Each row is where one point has got to under a steady rotation. How many steps took it there?
The counts run from 0 to 535.
[ 25  -7 -29  -3  12  15  16 -20 -11 -16  55  15  24 -27 -27 -20  -6   9
 -10  17 -15 -16 -26  -3  -3   4  24  -8  10  -5  11 -23  17   2  -9  59
   4 -20  27  -6   3 -38 -15   1 -12 -13  -7  11   4   5  21   3   6  19
  42  21  -6 -10 -13   8  -1 -21  10  32  -3 -16 -34  20 -24  17  18  -4]
180
[ 24   3 -27   4  -9  -4   1  -8  -9  29  23  10  10  14  18 -10 -12 -21
  -3  27 -20   4 -11   1 -12 -11 -23  -1  21   3 -24 -13   9  -1  34  34
   6 -19  11 -30  -8 -25 -24 -19  -7   6  66  -2 -16  18  18  16 -19   2
   0 -19  22  -5 -16  15  24 -35   5  27  -2 -36 -31  19 -41   0 -21  -4]
110
[  7   0 -26 -13 -24  20 -10 -37  -8  24  18  11  10   6  16  15 -22 -13
 -13  24   0   1  -5  31 -23  -9 -16   1  33 -27 -19 -12  18  19  25  55
   7 -14  16 -18  -5 -17 -21   3 -11  -4  45  -4  -2  22  26   5 -13 -18
  16  -2   3  18 -41  15  19 -32  12  33 -15 -36  -2   8 -26  -2 -14   0]
119
[ 36 -15 -32  -5  -1  21 -14 -47 -23  22  28  24  10 -19  -1   3  -4  -2
   8  26  15  -3 -11  16  -1 -19 -15   4   6 -39 -21 -10  -1  17  26  55
  11   6   4  -6  11 -41 -16 -30 -18  -7  21  -7 -10   9   3  -3 -15  -4
  11   6  -3  25 -14  31  10 -42  -1  30 -14  -8 -29  22 -21   5   8  19]
133
[ 32 -20 -58  -1 -17  14 -10 -35  -2  41  10  -4  20 -17   4  17   5 -33
  -2  19  -8  17 -14 -13   3  -9  -8   4  19 -24 -18  -4 -15 -19  33  24
  23   4  16  -7  -2 -27 -17 -30   6  15  41   3 -17   7  24  24 -28  22
  12  -8  20   6 -25   0  21 -28   6   9  14   0 -20  20 -32 -12 -13   5]
95
[ -5  -6  -2 -25   6  18  28 -44   5  22  37  17  21 -21  -7  23  21 -25
  12  12   4  -7 -29   4   7  18  15 -14  23 -28 -24 -20 -12   4 -15  32
  11   9   4 -15  17 -40  24 -18  39 -10  21 -16  -7 -23  12 -16   6  16
  27  22   1  21 -24   0  25 -21  17  37 -18 -20  10  17 -12  10  33   4]
30
[ 18 -16 -16 -33   4  10  43 -25   1  16  47  19   4 -12   8  17  39 -20
  -6  18  -4  -6 -26  -4   3  -1  15  -2  25 -30   1   0 -35  31   4  39
  33  -5  10  -6   7 -22   1  -4  11 -14   0   1 -14 -50  19   8  -4  12
  48  22 -15  12 -24   5   3 -28   6  31  -6 -25  -8  -6  -5  23  -4   8]
470
[ 37  16   2   4  21 -13  12 -19 -11  12  39  20   4 -13  10   3 -10 -32
   0  -1 -13 -13  -3  -2   0 -25 -19   5   2 -27 -25 -26 -13  14  17  44
 -18  16  12 -20 -30 -24  -5 -35   5 -30  39   7 -25  -9  10   9   2   5
 -30 -12  10 -10 -24  32  18 -45  30  17  -6 -37 -12  14 -20   0 -14  -1]
409
[ 30 -16 -39  -1  11  19  27   0  -1 -23  42  -4  39 -16 -32  -9  11  -7
 -23   0 -39 -18 -34 -32   2  11  11   4   2 -14   7   1 -13   5   5  27
  19 -10  18 -35  10 -26 -11 -16  -9  14   2  11 -12 -27  30  21 -13  26
  25   9   0  -6 -10  21  -1 -35   0  16  30  -9 -34  21 -29   3 -16   0]
197
[ 41  -4 -11 -19  17   7   8 -31  -8  16  54   4 -17  -1  11  -4  -2 -13
  -8   6  -4 -20  -5   9   3 -20   4  20  17 -21   2 -29 -21  27  10  53
 -17   2  28  -2 -41 -12 -13 -13  25 -20  17   9  -1   3  13  12   2  13
   7  14   6   4 -36   7  12 -16  38  27 -38 -32 -40 -12 -26   6 -10  -3]
423
[ 40 -12 -28 -23   7   9  32 -22  12   0  41  25   8 -28  -3  -6  31 -18
 -15   9  -8 -16 -27   0  12  19  35   1  21 -18  -7 -16 -31  20 -11  35
  21  -6   6 -13   1  -7  -8  -7  36 -12   5  -1  -1 -32  26  17 -17  32
  43  15 -12  10 -30 -19   8 -21  13  25  -9 -15 -14  -8 -15  33   3   8]
475
[ 11 -27 -30 -30 -13  26  25 -42   6  42  33 -11   6 -26  -1   5  12 -48
  -5  32 -12 -20   5  18   6  13   4   8  21 -10  -8  -9  -3 -16 -11  26
   5  -2  28 -17 -14  -9  -6   0  21   8  37 -18   0 -21   6 -17 -12  15
  39   6   5   3   0  11  19 -19  36  15 -21   0 -21  36  -7  21 -10  18]
523
[ 14   0  -5  -4  11  15  16 -13  -6   5  39  23  22 -14 -13  16  -8  23
 -23  24  -7 -10 -39  -8   3   1 -13 -18  17  -9   6 -22  14   0   7  48
   8 -11   9 -26  29 -41 -25 -32 -18 -19  10   5 -15 -10  28  -6   0   9
   2  11 -22   1 -28  16  14 -45   6  51  10 -24  -2  -3 -21  13  15  -4]
166
[ 27 -29 -29  -3  14   0  29   1   2  11  54  11   7 -27   3 -13  42 -25
  -6  28 -25   3 -20 -19  12  -2   5  -7  16   7  -6  -8 -26  -4  -8  19
  39 -13  12  -7   2 -28 -13 -14  21   2  24   1 -18 -32  23  15 -21  26
  47   0  -8   0   0   3  -1 -24   8  32   3 -21 -28   4 -21  27  10  10]
482
[ 21   8  -8 -12   3  22  16 -17  -2  -8  53  24  40  -9 -11  -3  -1   1
  -3  31  -8 -19 -38  17  -1  -6  -6  -6  13 -14  -2 -11   8  29  -4  61
   6 -28  12 -16  23 -30  -6   7 -19 -16 -17  -2   3 -25   8  -7  -3   1
  21  26 -12  20 -24  21  15 -32  12  45  -2 -27 -27  17 -13  33   3  -3]
172
[  0 -13  -3 -25   6  35  20 -18   6  31  48 -28  34  17 -15   5  16 -30
   7  18 -29   5 -34  -3  -6  12   5   9  19 -15 -23  -2 -21 -16  -8   3
  17  -8  21 -29  13 -27  21   1  49  20  15  -5   5 -15  18   0 -17  21
  37   3  12  23 -20  -8  22 -18  12  24 -16 -21 -38  14 -34  -5  -1  -6]
49
[  4 -24 -39 -30 -10  15  21 -40  12  29  31 -23  -3 -15  -3  10   2 -31
  -7  21 -16 -24  10  16  -5  20   6  12  29 -14 -16 -16   0 -10 -13  14
   3   3  20 -26 -21  -9   5  -9  28  19  43 -25   8 -15  13 -13 -16  17
  43  13   4   1  -6   9  24 -27  19  20 -26  -4 -26  30 -21  15  -8  20]
525
[ -6 -10  -5 -24   2  30  19 -18   8  27  49 -28  27  18  -7  12  12 -29
   2  13 -32   1 -29 -11  -4  18   5   5  23 -12 -21  -1 -27 -13  -6   6
  18  -5  15 -36  10 -23  22  -3  55  20  25  -1   3 -15  15   4 -13  27
  30   7  12  15 -27  -8  24 -14  14  29 -10 -19 -31  12 -32  -5  -2  -6]
50
[ 29  -3 -63  -1  -1  23  15   1 -15 -11  29  -4  13 -37  -1  -3  16 -25
 -20  -6 -32 -11  -8 -14  -5   6   4   7   5 -27  -5 -19   9  16  -4  41
  18  21  14 -12 -19 -17 -16  -9 -25  22  35 -11   8 -17  24   5 -18  21
  21   5  18  -5  13  20   3 -44  15  -6  15   4 -21  43 -19  17   6  23]
233
[ 19 -18 -33  -4   8  35   8  -2 -11 -13  43  -1   5  -6  -2  -9   6   1
   8  -9 -22 -20 -10  10   6  -2 -10   8  20 -34 -10 -37  24  27  -3  47
  -7  17   5  -3 -24 -28   4   4  21  20  32 -26  16  11   5 -17  -1  -1
   5  22  33  28   7  13   7 -12  27  20 -33 -36 -22  27 -35  13  39   3]
281
[  9   6  -5 -14   6  18  16 -17  -3  -7  64  23  28  -6  -1  -6 -14   5
 -10  19 -19 -35 -35  -1  -5   2   0  -8  18  -7  -4 -21  -2  29  -5  55
   4 -20   4 -24  13 -19 -10   2 -12 -10  -5  -3   8 -19   3  -5   4  15
  19  33  -6   8 -26  12  18 -26   3  49  -7 -20 -30  14  -8  34   4   3]
174
[ 18   4 -11  -6  14  18  20 -15  -2  -3  43  21  34 -15  -9  11  -3  18
  -4  26  -6 -11 -38  12  -5 -11 -14 -14  16 -18  -3 -13  12  10  -3  47
  11 -19  11 -16  34 -42 -14 -13 -25 -21  -8  -6  -2 -15  15 -16  -7   0
  16  24 -21  11 -24  23  14 -49   2  47   6 -33 -12  10 -23  18  13   0]
169
[  1  21  12 -17  13  12  35 -14 -16  -1  34  20  17  -4 -14   3  26 -20
   2  10 -14   5 -22  -2   3  14  21 -18  10 -26 -23 -27  15  10   0  39
   3   6  16 -21  -7 -53  19 -25  32  -2  34  -4  -6 -17  38   1  11   1
  27 -21  -1  17  -8  16  -1 -20  21  20 -12 -40  10  12 -34  -6  27 -12]
21
[ 14  -9 -35  -7   2  -9  36 -32   2  25  25  11   8 -37   3   3  24 -41
  12  23 -17 -11   7   0   3   5  10 -15  13 -11 -22 -22  15 -16  -8  27
  14  -1  29 -13 -16 -32   4 -26   4   1  43 -18  -9 -26  14  -9  -2  19
  42  -2   5 -17  12  20  20 -36  17  12   1  -5 -14  45 -19  20   8  16]
517
[ 22  14  -1 -13   9  14  14  -6 -12 -10  41  22  25  10 -14   4  -9  20
 -29  21 -19 -18 -42 -15   4   3 -10  -4  15 -13   3 -21   9  14  13  51
   4 -16  11 -42  13 -39 -22 -34  -8  -6  16   8 -15 -16  29  10  -5   5
  -5  -4 -16   7 -27  21   6 -32   7  53   6 -22 -23  -4 -34   7  -8  -8]
162
[ 34  -4 -49  11  12  -6  -7 -15  -7  33  31  -8  17 -34   7  18   4 -33
   8   7 -20  14 -18   4 -10 -21  -3  10  29 -13 -34 -27 -11  -4 -13  33
  13  35  18   1 -15  -8 -16 -13   6 -29  40  -1 -13   5   5   1 -19  28
   0   1   4 -26 -15 -12  23 -58  25  17 -12   0 -22  10 -11  -3  14   8]
377
[  8   5 -38 -25 -11  33  37  -1  -5  10  29 -25  17 -15  -7  11   5 -26
 -28  14 -28 -16 -21  18 -14   1   6  19  30 -27  13  -4  10  21  -9  54
  16   2  27 -16  -2   3 -19  28 -31   6  19  -9  12 -28  20  -9 -13   9
  29  15   2   0  -1  10  15 -42  25   6  -2  -6 -14  29   3  20 -10  15]
224
[ 31 -45 -57   3  -9  30  16  -5  12 -13  24 -14  14 -33 -12 -14   5 -34
 -13  -8 -28 -29  -1  16   6   7 -17  20  12 -23 -13   0   9   6   1  26
   7  -1   7 -14 -21  -6  -7  22   2  25  40 -21  -3  -1   6  -5 -28   1
  10   9  22  17   4  33  10 -23  31   5   2 -37 -15  44 -18  14 -10  12]
244
[ 24 -13  -2  -5  11  35  23   0  -4 -23  30  -1  24  -2 -32  -2   4 -13
  -6 -18 -20 -19 -48  -6  21  21   4  11   5 -35  -9 -17  -2  19  12  42
  -8  25  -5 -30   6 -35   8  -6  37   6  31   5 -14  -3  15  -5  -7  10
 -29  -3  27  31 -15  12  11  -9  32  15 -11 -42  -2  11 -26 -13  13 -18]
300
[ 11   8 -14  -1   0  -2  33  -8 -14  30  19 -23  30  -5 -21  22  13 -52
   3   6 -26  16 -40   3 -14  -4  13  14  27 -19 -20  -1  -7   2   6  42
  14  25  34 -13   6 -11  -4  11   0 -32  37  19 -37  -7   8  10  -3   3
   5 -17  11 -26 -15   1  13 -47  29  14  -2 -21 -11  19  -7 -26 -13 -19]
360
[ 28 -17 -14 -11  12  -2  11 -40   2  28  48  13 -11 -11  18  17   2 -19
  12  11   5 -11   2  19  -9 -37 -29   5  25 -28 -14 -20 -11  22   8  45
  -8  -4  27   5 -30 -22  -4  -8   9 -23  12  -7 -11  -2   2  -3   8  -6
   4  28   2   3 -38  21  17 -28  25  34 -26 -49 -18   3 -14   6  -8  -1]
418
[  7 -18   7  -3  15  20  24   7  -2  14  45   1   5  -9  -7 -10  36 -20
   6  24 -16  17 -15   6   5  -3 -19  -8  10  -8 -24 -10   9  -5  -4  13
  18  -6  10 -16   5 -49   3  -6  39   2  44  -5 -14 -10  24 -23 -14  -6
  18 -15  -8  34   3  26  -5 -24  24  32 -26 -62  -2   4 -34  -2  27  -2]
9
[ 40   7  -2   2  14  -7  14 -25  -7  24  37  22   1 -27   9   4 -12 -31
  -1  13   2 -11 -13   3  14 -23 -15   6   5 -20 -13 -24  -7   7  18  51
 -16  11  22 -10 -21 -28 -19 -28   2 -36  36  13 -27  -5  13   4  -1  10
 -27  -6   3  -8 -26  23  22 -32  41  23 -12 -37  -6   6 -10   0 -15  -5]
411
[  4 -24 -23  17   1  18   9   1   3  13  52 -18  41  -7  -2   9   8 -51
  16  -4 -37  13 -46 -16  -7  -7  -8   1  25  -7 -34  10 -24  10   0  18
  36   4  -2 -15  21 -19   5  29  18  -7  33   9 -28  -4  -9   9 -15  17
   8   8  20  -3 -15   3  15 -28  15  27   0 -37 -15  21  -1 -11  12 -12]
346
[ 12   7  -7  -9  17   9  40  14 -16   0  32   3  32  14 -17  -2  28  -8
  22   4 -28   5 -50   0   4   0  17  -4  28 -20   0 -34   8  18   4  59
   5  17  27  11   0 -28   8  13  19 -12  16   1  -6  -3   7   2  14   7
  16  11  33  -2  -7 -16   8 -16  29  26 -15 -31 -31  13 -27  -9  31 -30]
320
[ 12 -18 -31  -7   4  23  14 -22 -16  -2  66   5  18 -22 -18  -8   2   1
  -9  21 -16  -8 -22 -21  -2  -6  15  -3   7  -9  23 -10   7   2   1  54
  24 -18  32  -2  13 -43 -17   0 -26   1  -6   9  -9  -6  18   8   7  15
  51  25  -3 -11  -9  17  -8 -14   9  35   3 -10 -37  19 -13   9  15   0]
183
[ -7  17  -9 -10  -3  19  21 -25  19  30  37  -2  44 -10  12  18 -10 -44
   2  12 -13   1 -35  -1 -12   9   1 -16  28  -9 -30  -8  -6 -13  -3  16
  13 -11   1 -30  27 -16  10   1  15  -2  40  -9   6  -8  23  -3 -14  28
  12  11  10   3 -41  -9  50 -42   8  16   9 -27  11  27 -17   9  -3  -3]
66
[ 23  -2 -12  -1   7  19  -5 -31   7  10  36 -12   5 -16   0  26 -24 -35
 -18 -11  -8 -11  -2  13 -19 -14 -19  19  15 -32 -40  -3 -15  16   6  26
  -5  18   6 -35 -12 -13   1 -12  12 -20  36   8 -19   5  21   4 -18   3
 -20  -4 -13   8 -44  30  19 -51  28  19 -14 -41   3   6 -15 -16 -17   7]
401
[ 22 -29 -16 -12  -7  32  -2 -25   8  -9  35  11  15   8 -20  14 -14  23
 -25  20 -11 -22 -25  11  -4   7 -17   1  25 -19  -2  -3   4  12  13  35
   6 -28  17 -36  12 -28 -14 -10  15   3   7   4 -18   8  24   1 -14 -10
   9  10 -17  29 -45  25   3 -17  12  56  -7 -41 -16 -11 -38 -11 -11 -11]
155
[ 12  11  -5  -9   2  14  34   8  -4  -3  42  -5  18  -5 -14 -13  21 -38
 -24  15 -36   1 -11  -6 -12  17  23   4  12   6 -16  -2  -1  -2  -9  18
  21 -20  17 -37 -12 -19  -4   0  20   6  47   7  -6 -28  47  18 -21  18
  45 -32 -16   5  -5  16  -1 -30  19  16   1 -29 -15  14 -28   9 -14   2]
496
[ 32   4 -23  12  -2   1   0  -5  -3  23  19  10  19  11   5 -17 -11 -15
  -2  28 -19   8 -13  10 -11 -11 -19   4  19  -4 -32 -15  12  -7  35  28
   1 -23  13 -25 -11 -22 -19 -18   1   4  58  -3  -7  22  22  18 -29   5
   0 -23  17   4 -19  14  28 -43   3  19   1 -36 -33  23 -45  -2 -22  -6]
109
